Each row has a name. Each question is about the rows just above it. Places in a row count from 1.

N: +4.28	-3.47	-2.87	-2.65	+2.95	+0.44	+0.11	-2.70	+0.20	-2.27	-4.56	+0.21	+1.09	+0.31	-0.31	-5.81	-3.36	+1.21	-5.17	-1.45	-0.49	+0.13	-3.85	-3.29	-5.75	-5.89	+2.11	-1.99	+0.77	-5.33	+0.41	-3.89	+1.83	-0.33	+1.18	-2.06	-6.49	-6.63	-1.87	+2.00	+1.03	-1.10	-8.58	-3.55	-0.82	-0.86	-0.72	-1.05	-2.90	+1.70	-1.34	-0.68	-5.34	-1.86
Q: -1.24	-2.28	-1.04	+0.53	+2.21	-2.22	+0.98	-0.51	-2.17	+0.91	-4.21	-1.30	-2.39	+1.04	+0.32	+0.17	+0.78	+1.69	-2.84	+2.30	+0.81	+3.39	-0.05	-0.80	+0.23	-2.46	-0.66	+1.34	+1.58	-0.16	+2.82	-0.04	+2.18	+1.49	-1.73	-5.07	-5.31	-6.51	-2.69	+2.31	+1.68	+2.59	+0.31	-3.00	+2.01	-1.72	+1.34	+2.05	+0.43	-0.09	+3.45	+0.92	-2.67	-6.24
T: +4.28	-3.47	-2.87	-2.65	+2.95	+0.44	+0.11	-2.70	+0.20	-2.27	-4.56	+0.21	+1.09	+0.31	-0.31	-5.81	-3.36	+1.25	-5.17	-1.45	-0.49	+0.13	-3.85	-3.29	-5.75	-5.89	+2.11	-1.99	+0.77	-5.33	+0.41	-3.89	+1.83	-0.33	+1.18	-2.06	-6.49	-6.63	-1.87	+2.00	+1.03	-1.10	-8.58	-3.55	-0.82	-0.86	-0.72	-1.05	-2.90	+1.70	-1.34	-0.68	-5.34	-1.86
V: +1.30	+3.79	-1.50	-0.07	-1.53	-1.77	-1.01	+0.90	+1.50	-0.27	+0.92	+1.80	-1.21	-1.05	+3.62	+0.56	+2.55	-1.98	+4.23	-1.94	-1.85	-5.50	-2.75	+0.54	+2.97	+2.43	-0.34	-1.00	-3.67	+1.06	-3.77	+0.66	-3.80	-1.28	-3.77	-0.69	+1.55	+0.84	-1.91	-2.22	-2.86	-3.08	+3.28	-0.28	-0.28	-3.90	-0.06	-1.36	-0.16	-1.76	-0.79	+1.65	-1.53	+0.57
One entry of N was changed: +4.28	-3.47	-2.87	-2.65	+2.95	+0.44	+0.11	-2.70	+0.20	-2.27	-4.56	+0.21	+1.09	+0.31	-0.31	-5.81	-3.36	+1.21	-5.17	-1.45	-0.49	+0.13	-3.85	-3.29	-5.75	-5.89	+2.11	-1.99	+0.77	-5.33	+0.41	-3.89	+1.83	-0.33	+1.18	-2.06	-6.49	-6.63	-1.87	+2.00	+1.03	-1.10	-8.58	-3.55	-0.82	-0.86	-0.72	-1.04	-2.90	+1.70	-1.34	-0.68	-5.34	-1.86. Where, and from what? | 48, -1.05
One entry of Q was changed: -1.24	-2.28	-1.04	+0.53	+2.21	-2.22	+0.98	-0.51	-2.17	+0.91	-4.20	-1.30	-2.39	+1.04	+0.32	+0.17	+0.78	+1.69	-2.84	+2.30	+0.81	+3.39	-0.05	-0.80	+0.23	-2.46	-0.66	+1.34	+1.58	-0.16	+2.82	-0.04	+2.18	+1.49	-1.73	-5.07	-5.31	-6.51	-2.69	+2.31	+1.68	+2.59	+0.31	-3.00	+2.01	-1.72	+1.34	+2.05	+0.43	-0.09	+3.45	+0.92	-2.67	-6.24. Where, and from what? | 11, -4.21
Q in full: | -1.24	-2.28	-1.04	+0.53	+2.21	-2.22	+0.98	-0.51	-2.17	+0.91	-4.21	-1.30	-2.39	+1.04	+0.32	+0.17	+0.78	+1.69	-2.84	+2.30	+0.81	+3.39	-0.05	-0.80	+0.23	-2.46	-0.66	+1.34	+1.58	-0.16	+2.82	-0.04	+2.18	+1.49	-1.73	-5.07	-5.31	-6.51	-2.69	+2.31	+1.68	+2.59	+0.31	-3.00	+2.01	-1.72	+1.34	+2.05	+0.43	-0.09	+3.45	+0.92	-2.67	-6.24
One entry of Q was changed: -1.24	-2.28	-1.03	+0.53	+2.21	-2.22	+0.98	-0.51	-2.17	+0.91	-4.21	-1.30	-2.39	+1.04	+0.32	+0.17	+0.78	+1.69	-2.84	+2.30	+0.81	+3.39	-0.05	-0.80	+0.23	-2.46	-0.66	+1.34	+1.58	-0.16	+2.82	-0.04	+2.18	+1.49	-1.73	-5.07	-5.31	-6.51	-2.69	+2.31	+1.68	+2.59	+0.31	-3.00	+2.01	-1.72	+1.34	+2.05	+0.43	-0.09	+3.45	+0.92	-2.67	-6.24. Where, and from what? | 3, -1.04
V in full: | +1.30	+3.79	-1.50	-0.07	-1.53	-1.77	-1.01	+0.90	+1.50	-0.27	+0.92	+1.80	-1.21	-1.05	+3.62	+0.56	+2.55	-1.98	+4.23	-1.94	-1.85	-5.50	-2.75	+0.54	+2.97	+2.43	-0.34	-1.00	-3.67	+1.06	-3.77	+0.66	-3.80	-1.28	-3.77	-0.69	+1.55	+0.84	-1.91	-2.22	-2.86	-3.08	+3.28	-0.28	-0.28	-3.90	-0.06	-1.36	-0.16	-1.76	-0.79	+1.65	-1.53	+0.57

